In the rows, 128 means zero.
Rotation paths and how fast each direction turns (degrees per step):
Each turn is a multiple of 5 degrees from 10 to 175, or 0.
Each row of a path follows its step; steps can be skipped.
path 1
step 1: [121 122 130 133 135 123 137 135 128 132 119 137 127 121 123 116 128 148
 126 129 126 135 126 125 132 113 134 125 132 121 128 126 118 117 125 122
 132 124 136 120 143 139 124 124 121 135 128 127 125]
step 5: [139 128 128 120 127 116 132 132 126 135 131 130 125 129 134 130 126 141
 127 119 128 127 128 121 124 124 133 114 128 118 125 122 111 139 117 120
 120 132 123 131 114 133 136 122 130 129 128 144 132]
step 8: [131 125 137 123 126 122 127 121 126 135 121 121 132 114 132 126 131 148
 128 127 124 121 134 125 127 122 125 127 129 126 128 113 119 125 116 119
 120 130 133 143 135 130 136 137 127 135 120 133 133]
step 9: [123 123 127 135 140 122 130 128 136 140 128 133 126 118 116 123 126 138
 137 129 133 129 117 122 130 113 126 134 121 124 119 129 116 114 125 123
 118 131 135 119 130 120 135 128 121 118 132 130 132]
step 10: [133 124 134 130 133 122 125 127 128 132 132 127 123 134 142 128 119 136
 133 134 129 118 128 115 121 130 137 122 120 131 121 129 109 138 118 120
 122 129 126 131 117 118 135 123 129 130 139 138 130]
step 12: [140 121 122 125 130 129 131 116 130 128 136 127 127 120 119 118 121 129
 124 125 125 132 113 119 134 117 131 114 115 121 122 119 119 122 119 130
 126 128 124 116 127 127 133 125 124 136 138 129 127]
step 13: [139 122 136 113 129 124 121 119 122 134 130 118 127 129 135 128 131 154
 123 130 135 122 130 129 135 120 129 126 126 128 126 128 118 134 117 117
 125 130 131 132 128 133 133 135 126 136 132 128 138]
step 17: [134 120 118 135 132 119 129 125 141 131 140 130 127 116 120 117 122 128
 128 136 135 130 114 122 136 129 132 123 125 130 124 127 119 129 120 119
 130 123 125 110 126 123 129 125 120 133 140 135 133]
step 24: [125 128 129 124 125 116 136 128 131 133 137 143 121 124 128 111 130 143
 125 127 128 132 130 124 137 121 122 131 140 114 122 127 122 135 121 127
 128 121 134 131 134 123 130 121 113 132 128 123 138]
[127 129 126 128 131 129 127 128 128 127 128 125 128 129 127 126 128 126
 128 132 128 128 132 127 125 130 127 124 130 129 129 131 129 128 128 126
 129 127 129 131 130 124 127 128 124 130 131 129 130] | 100
[125 127 127 129 126 131 131 132 130 131 127 130 126 129 126 127 130 128
 126 127 126 125 126 128 126 130 127 125 130 126 126 127 128 129 127 127
 125 129 129 130 126 126 127 131 128 128 124 128 129] | 20
[125 130 126 127 131 127 129 125 126 131 131 131 128 128 127 126 129 126
 130 127 130 130 126 127 130 130 129 129 129 127 126 128 129 127 130 132
 128 129 126 126 128 126 132 129 126 129 127 127 129] | 145
[126 124 129 129 130 130 125 128 129 129 132 130 126 130 129 128 131 129
 131 130 126 127 128 127 129 129 129 130 125 133 129 129 128 133 130 126
 128 127 129 126 125 128 126 129 128 128 127 128 129] | 95
[127 131 130 127 128 127 128 126 128 129 126 129 127 129 129 131 131 130
 128 126 132 127 130 126 128 130 127 128 128 129 131 124 129 129 128 125
 128 133 129 128 128 128 129 124 126 130 127 125 127] | 140
[129 128 130 127 126 128 125 127 127 131 129 126 128 130 126 128 130 129
 124 130 124 129 125 130 127 126 131 128 128 129 128 128 128 127 130 130
 131 130 133 130 131 128 128 128 126 129 127 127 127] | 60
